(in the rows, 128 means zero)
Rows swapped in pairs by one turn or mirror: which row each one swaps with:
The rows were stretched afterwards, more along some directions than others.
gizam: [143 116 146 105 109 100 121 107 137 123 122 108 149 103 120 142 101  89
 107 153 121 108]
Supun: [134 115 145 140 114  97  99 107 137 108 128 132 157  91 105 126  84 121
 100 147 124 116]
nevo: [141 105 165 124  90  92 121 108 139 129 121 126 141 118  90 148 108 120
 121 146 129 106]
Deva: [120 105 125 110 143 132 121 111 135 104 131 133 148 110 107 123 133 106
 125 139  98  97]
zet: [118 142 113 138 128 112 129 145 117 102 123 117 119 126 119 140 114 114
 144 128 119 119]
dotu: [125 118 135 131  91 106 135 125 145 145 113 152 137 110  71 159 112 134
 130 138 153 125]
fon: [128 130 144 144  92 110 112 106 119  96 150 106 123 130 135 108 101 105
 132 130 124 148]
bur: [131 107 156 108 114 144 107  94 140 116 113 135 123 136 100 135 135 107
 119 116 101 107]
fev: [129 122 141 154 114 138 118 110 149 113 148 117 154 112  89  99 114 121
 110 131 109 134]
mamer: [126 135 159 135  82 113 132 123 117 126 115 144 118 126 105 135 112 135
 134 119 126 130]
vupa: [133 116 162 120 100 105  98 118 134 122 135 111 135 130 113 153 114 126
  85 131 119 126]
Dumur: [147 112 166 137 114 101 153 118 151 133 117 146 115 107 100 152  89 110
 100 150 111 127]
kapav: [149 130 129 120 128 128 136 124 122 145 111 132 133 131 127 140 129 118
 157 136 122 114]
Ful: [143 126 122 117 121 134 108 104 142 125 100 129 156 145 109 156 121 126
 144 156 131 102]
Tume: [134 116 142 158 109 107 120 114 145 102 141 132 127  90 105 114 110  89
 119 139 120 111]
Tipuv: [135 125 154 126 106 101 112 120 123 116 130 124 134 120 112 163 100  90
 127 146 102 115]
vope: [136 124 141 115  91 128 116 126 154 106 121 104 143 119 114 128 116 116
 114 120 138 137]
kul: [126 110 139 128  91 129 118 129 134 141 101 144 137 119 101 138 129 102
 136 109 113 101]
perit: [124 111 150 124  93 114  97 105 154 111 142 121 147 110 107 114 128 117
  91 131 139 139]
tuvi: [157 122 173 119 118 123 110 107 136 114 135 125 141 130 123 138 110 133
  88 126 124 123]
Gofa: [147 117 139 126 103 141  88 114 153  89 135 106 159 131 124 128 126 116
 106 109 118 115]
Gize: [154 133 141 132 118 131 123 112 139 132 133 126 130  95 101 131 106 121
 108 133 111 154]
nirik: [148 129 129 122 122 112 113  91 164 149 122 145 153 104  88 149 102 126
 104 151 118  86]
gefi: [123 128 159 131  90 107 132 100 140 102 139 117 116 122 116 139 100 104
 131 123 103 141]
nit: [127 136 138 150 122 130 114 117 136  98 126 135 106 127  94 123 115 115
 120 142 105 148]
Nuzi: [131 115 147 128 133 136 120 112 156  97 103 136 127 120  98 129 119 131
 104 141 131 142]
gom: [145 135 121 126 123 118 112  91 158 137 128 138 151 115  97 148 103 125
 109 153 121  98]
Nup: [124 107 152 127 122 123 138 101 137 133 120 138 119  91  95 134  98 135
  98 146 120 146]
bafak: [123 124 124 132 117 136 148 131 144 133 126 140 122 109  98 158 121 112
 127 134 108 110]
kifug: [119 127 122 130 108 112 132 136 160 121 112 149 129 110  69 140 109 121
 119 130 132  92]
vifol: [123  92 126 122 134 133 132 100 147 125 126 134 146 129  81 117 116 128
 110 151 108 117]
Livup: [138 119 151 128  89 109 124 106 149 116 114 119 118 108 110 141 128  95
 121 119 113 129]
Peman: [139 132 145 134  79 126 117 116 142 128 123 125 158 146 115 150 129 113
 128 106 131 122]
Koson: [131 117 138 126 125 118 124 121 142 120 133 128 127 133 102 149 138 125
  90 136 129 129]
pamu: [135 114 137 131 118 125 114 109 153 114 153 131 145 138  91 124 101 132
 102 125 108 112]
degan: [148 124 139 126 120 106 114 141 127 125 118 128 149 110 109 148 126 103
 125 132 153 104]
volu: [152 103 154 119 117 149 119 102 144 124 137 110 166 122  96 139 125 140
 106 132 126 133]
bavo: [141 129 161 142 117 105 113 103 155 117 145 121 128 135 104 119 106 122
  92 136  92 135]
zabu: [134 112 134 124 110 133 139 114 139 119 146 112 116 119 140 114 113  96
 129 132 113 145]
vok: [133  93 154 116 111  96 123 106 153 119 111 127 140 116 108 131 109 124
  87 166 118 122]
seveg: [122 130 111 125 120 118 106 130 129 127 160 111 164 119 127 134 118  97
 138 131  99 102]
Vede: [130 145 142 145 119  98 124 130 137 107 113 142 130 115 102 163  90 126
 128 157 141 123]
kip: [121 110 127 124 110 145 118 106 153 120 133 120 114 133 105 112 134 113
 130  96 103 133]
Gedab: [118 119 126 122 114 143 114 111 155 105 118 109 154 143 114 114 128 114
 121 110  98 112]
Puz: [148 131 129 134 122 140 124 107 143 126 131 130 131 106  96 130 109 124
 111 137 111 153]
sug: [147 113 123 141 128 119 118 118 138 109 120 112 141 114 107 121 114 124
 135 148 152 121]
gekuv: [133 131 136 111 114 129 112 115 132 139 130 132 175 116  92 158 142 121
 119 124 104  83]
lov: [134 124 157 127 101 119 125 106 144 122 116 143 124 118  59 131 103 122
 102 108 110 112]
Masu: [131 102 164 126  95 127 118 111 133 117 132 124 135 106 104 102 135 101
 118 124 107 124]
fud: [139 118 178 131  89 115 122 105 168 131 128 126 134 129  77 143 113 122
  82 112 126 136]

kifug pairs with vope
fev pairs with sug
nirik pairs with Gize
Puz pairs with gom
Vede pairs with Nuzi
Dumur pairs with tuvi

